In the rows, 128 means zero.
D: 4 groups of rows, each row roughly a mix of its group's hidden directions; some rows fit no group:
D (115 x 11):
[[164 132 106 137 131 177 117 116 130  84 134]
 [142 122 165 133 111 124 118 166 112  77 113]
 [121 130 158 145 149 116  76 154  94 129 115]
 [152 102 101 125 135 145 113 124 142 188 117]
 [143  96 134 142 115 124 131 134 166  77 100]
 [133 115  96 127 143 144 128  90 153 178 145]
 [152 155 130 100 114 148 162 169 155 114 122]
 [102 169  98 122 125 140 138 133  82 106 109]
 [ 94 145 161 126 118  97 137 160 143  87 129]
 [158  80 119 113 117 120 116 139 171 150 114]
 [137 128 111 122 162  98 133 102 138 177 158]
 [121 124 139 143 151  85 100 123  76 110 131]
 [132 108 144 107 121 118 148 135 171 182 133]
 [115 112 163 135  85 132 138 100 127  93 158]
 [158 150 146 104 125 123 152 170 170 122 128]
 [140  99 125 147 151 112  95 105  77 122 142]
 [167 130 134 120 171  83 112 134 117 136 151]
 [172 124 121 115 149 132 122 129 179 160 144]
 [172 122 138 106 110 156 153 147 169 145 130]
 [147 116 119  98 138 130 158 160 161 166 107]
 [129  97 155 110 103 109 141  94  86 142 145]
 [121 114 104 112 119 117 136 141 146  64 153]
 [ 99 134 115 177 125 113  99  92 115 104 127]
 [123 187 133 122 119 169 153 130 109 134 144]
 [118 131 119 160 162 103  84 135 102 127  99]
 [ 79 101 124 131 131 106 141 106 172 117 114]
 [167  93 133  89 104 142 144 124 157 139 143]
 [ 92 134 115 119 101 134 165  91 141  96 144]
 [119  99 162 119  96 105 134 122 102  97 161]
 [ 97 164 139 112 122  90 170 145 110 125 128]
 [136 117 134 124 146  97 139 111 166 177 156]
 [117 135 151 145  93 153 141 120 156  80 148]
 [154 113 149 105  89 152 172 119 144 140 140]
 [132 100 121 134 149 103 111 159 151 162  87]
 [121 100 164 147  96 139 109 145 117  85 109]
 [151 105 115 148 146 155  69 113 124 118 120]
 [140 147 121 152 155 121  86 142  77 126 116]
 [116 136 124 137 106 165 110 142 103  81  95]
 [130 115 118 118 154 109 126 182 152 150  94]
 [106 148 128 121  67 139 158 126 139 106 146]
 [136 147  88 136 155 145 126 132 153 179 112]
 [107 158 131 128 162 101 131 151  85 110 104]
 [144 142 130 145 148 123  87 146  70 122 127]
 [132 105 136 145  89 162 125 109  96  88 132]
 [151  93 137 129  88 168 127 121 161 118 142]
 [103 155 130 125 162  95 125 170 113 118  99]
 [128 115 138 140 146  86 101 140 124 181 111]
 [145  90 161 114  92 143 129 152 135  90 124]
 [117 121 136 117 164 165 102 146 112  85 147]
 [170 117 118 120 116 183 125 141 162 123 124]
 [ 93 167 128 159 141 123 108 132  94  96 131]
 [152  88 148 142 127 121 110 151 149  85 105]
 [121 126 132 122 113 126 121 113 111  65 169]
 [ 96 141 126 171 136 112  90 116 102  99 126]
 [163 115 154 129 117 145 108 164 129  82 114]
 [ 98 120 104 149 149 120  98  84  98 146 130]
 [121 113 131 132 165  96 110 170 131 147  90]
 [138  96 156 134 151 104  98 134 117 169  99]
 [143 132 156 135 129 117  95 164 115  78 109]
 [145  85 126 140 125 112  90 137 156 158  99]
 [119 140 126 109 106 114 161 112 141 187 144]
 [161  94 135 119 104 162 158 131 162 143 143]
 [121 165 141 110 145 142 182 120 107 155 128]
 [148 121 138 138 148 106  98 139  75  92 129]
 [164 102 133  90  96 147 144 116 149 122 158]
 [ 91 155 131 161 152 112 107 130  91 102 124]
 [ 91  80 156 107 133 122 135 128 161 114 147]
 [117  99 132 155 153 108  93 138 133  87  99]
 [ 89 167 112 172 143 121 110 135 113 118 110]
 [129 153 139 105 114 113 154 159 182 114 139]
 [116 102 118 163 137  97  77 136 134 121 104]
 [112 148 151 114 129  75 168 142 139 144 144]
 [137 101 147 106  95 135 156 146 157 170 122]
 [145 143 141  84 129  86 139 152 139  95 144]
 [135  87 151 122  80 131 129 100 143 134 159]
 [126 104 117 159 113 160 110  76 121 144 146]
 [115 136 126 141 114 152 102 141  94  80  96]
 [159  92 154  92  90 132 152 129 136 134 139]
 [137 132 133 141 119 153 113 148 148  61 129]
 [158 122 109 121 124 176 124 127 179 145 127]
 [145 103 129 141  91 170 128  91 148 126 152]
 [178 117 142 113  96 151 155 144 159 120 131]
 [146 133 146 104  90 136 169 107 153 123 159]
 [104 148 122 115 116 152 141 107  91  91 164]
 [104 151  94 161 162 132 107 111 123 163 119]
 [ 99 143 119 129 155  78 133 104 105 156 143]
 [ 90 164 128 166 149 117 109 130  95 113 118]
 [163 107 132  98 105 148 157 142 158 162 125]
 [143 119 139 143 121 130 108 136  94  63 127]
 [ 98 123 167 129  84 113 148 113 147 115 156]
 [144 101 145 113  99 146 155 132 166  88 135]
 [120 153 127 145 149 132 127 152 128 181  87]
 [131  75 128 123 138  88 101 140 137  97 127]
 [109 158 124 107 109 133 152 104  96 154 168]
 [144 137 117 142 104 157 131 107 154 183 111]
 [117 138  94 153 171 117  81 127 114 133 116]
 [138  98 137 136 138 143 116 145 159  71 108]
 [136 116 157 123  86 148 143 127 155  85 149]
 [ 82 165  99 127 138 132 136  96 104 144 141]
 [114 117 121 163 129 140  93  83  98 107 145]
 [132  81 135 150  94 165 103 119 152 126 134]
 [133 146 114 104 170 123 129  97 104 167 152]
 [158 141 119 119 110 177 147 131 136  82 134]
 [163 130 116 152 157 133  99 155 144 133  84]
 [124 154 139 118 129 118 168  92  79 122 140]
 [129 163 109 148 145 112 105 125  83 163 116]
 [141  73 128 150 130 138 103  92 121 146 147]
 [100 148 120 114 171 140 112 131 111 176 145]
 [112 158 115 113 135 134 195 110 125 124 140]
 [104 130 175 122 102 114 162 135 103  95 129]
 [155 126 114 134 137 140 135 141 185 149  89]
 [140  88 142 131 109 133  91 118 113  80 144]
 [123 131 130 120 101 162 146 134 190 142 118]
 [133  86 110 151 124 103  87 133 158 132 103]
 [163  95 128  90 101 142 150 117 157 129 150]]
the two rows of each list that fit no group, in list order (the others fit one group, some only roughly):
    K_432: [166 101 127 128 129 158 114 123 181 149 136]
    K_656: [109 151 109 151 150 122 145 140 138 171  85]
    K_250: [124 167 137 121 138 116 172 163 145 162 117]
    K_683: [ 98 101 128 161 119 136  85 102 104 111 112]
    K_516: [106 127 111 157 112 117 106  98 120  76 148]
    K_223: [125 103 139 136 177 125  87 159 140 146 114]
    K_87: [156 106 141  87 146 122 151 158 146 162 115]
    K_573: [161 108 138 136 143 139 103 159 125  93  85]
    K_97: [101 172 146 136 157 126 128 149  83 114 127]
    K_208: [126 102 150 130  82 164 146 139 164 119 117]
 | K_250, K_573
    K_180: [170 124 130 123 144 138 147 134 157 183 118]
    K_789: [101 169 138 154 162 128 133 130 102 160 107]
    K_201: [140 147  86 123 166 122 127 116  79 137 141]
    K_389: [101 129 133 114 115 146 164  90 130 146 173]
    K_759: [117  99 115 134 140  96  93 170 139  99 111]
    K_745: [128 139  90 139 175 111  84 124 112 139 121]
    K_3: [109 142 120 133 139 106 121 123  61 102 125]
    K_110: [136 100 135 139  92 135 106  86 136 113 168]
    K_57: [131 121 101 143 119 129 140 122 172 176  96]
    K_93: [125 102 101 138 107 181 132  94 142 148 125]
    K_379: [149 165 116 101 142 126 158 158 167 147 123]
    K_6: [154 130 125 100 147 123 146 172 123 160  92]
    K_311: [ 89 122 130 117 157 108 125 122 146 184 135]
 | K_180, K_389
    K_246: [134 150  83 114 158 131 141 113  85 149 142]
    K_589: [144 138 131 101 139 142 157 162 145 176 104]
    K_138: [124 118 100 138 168 110  77 139 108 142 111]
    K_33: [155  99 148  96 108 162 157 117 147 114 149]
    K_696: [162 127 142 100 105 147 156 140 152 168 146]
    K_909: [115 136 128 111  92 109 159 100 110 164 160]
    K_915: [160  93 103 141 140 166  97 101 125 139 136]
    K_394: [105 106 145 138  96  96 130 107 104  84 139]
    K_841: [140 170 135  78 138 148 154 149 129 151 131]
    K_39: [100 180 136 153 122 149 111 132  97 105 140]
    K_879: [104 115 125 159 151  92  84 143 115 112 107]
    K_52: [120 119 154 137 105 129 112 140 132  60 138]
    K_805: [123 101 123 162 133 149  81 113  99  99 122]
 | K_33, K_841
    K_196: [126 133 126 141 160  99  94 150  90 145  96]
    K_887: [104 156  93 114 136 132 157 105 144 172 138]
    K_613: [134 142 129 126 165  87 136 116 134 183 129]
    K_155: [136 125 159 100  88 112 150 137 161 106 154]
    K_866: [157 108 134 100 128 139 155 127 150 183 114]
    K_354: [129 103 106 143 155 117  64 131 115 124 122]
    K_253: [139 133 125 138  99 141 137 117 108  60 132]
    K_563: [126 115 116 149 161 108  83  98  92 132 134]
    K_749: [127 101 140 109 116  85 116 101 119 169 155]
    K_15: [102 109 122 139 137 108 141  88 131 180 146]
    K_88: [161 160  98 118 172 140 101 132 149 139 129]
 | K_196, K_613
    K_970: [105 121 108 162 149 117  77 100 107 129 135]
    K_945: [143 151 140  98 111 160 167 103 114 127 161]
    K_558: [ 79 109 141 161 115 112 101 100 107 122 117]
    K_231: [139 119 141 109 146  85 139 130 147 184 132]
    K_56: [146 113 152  99 105 137 126 101 109  96 172]
    K_991: [128 115  95 143 160 120  79 116 100 152 119]
    K_978: [131 163 107 144 162 132  95 136  88 151 118]
    K_798: [136 104 180 139 110 111 112 156 153 100 122]
    K_294: [ 91 164 128 135 158 108 154 142 105 150 102]
    K_268: [ 73 125 144 144 103 118 129 114 167 145 114]
    K_567: [154 163 115 125 145 154 139 129 109  72 127]
    K_409: [114  94 155 138  85 103 136 100 129 128 159]
    K_508: [177 113 148 113 134 165 123 165 148 119 131]
    K_102: [129  96 126 133 143 100  79 169 136 119 112]
 | K_231, K_409
    K_906: [ 91 149 112 158 133 114 114 115 106  80 140]
    K_114: [126 101 149 105  90 127 168 117 161 121 150]
    K_776: [ 85 107 140 126 107 118 146 101 132  83 148]
    K_615: [116 138 151 100 140  86 152 155  90 132 110]
    K_813: [140 144 154 105  99 143 186 129 138 108 136]
    K_624: [147  80 143 109 132 106  92 158 134 105 132]
    K_324: [147 130 127 120 139 101 109 172  88  96 110]
    K_608: [138 174 124 103 146  96 148 162 109 109 134]
    K_131: [138 156 113 123 103 162 146 114 104  82 148]
    K_631: [136 117 112 107 133 106 123 146 162 188 125]
    K_994: [138  85 157 114 133 103  98 126 108  93 148]
    K_523: [157 110 125 115 125 159 140 164 157 161  99]
    K_230: [156 115 117 150 159 104  89 136 102  93 126]
 | K_324, K_230
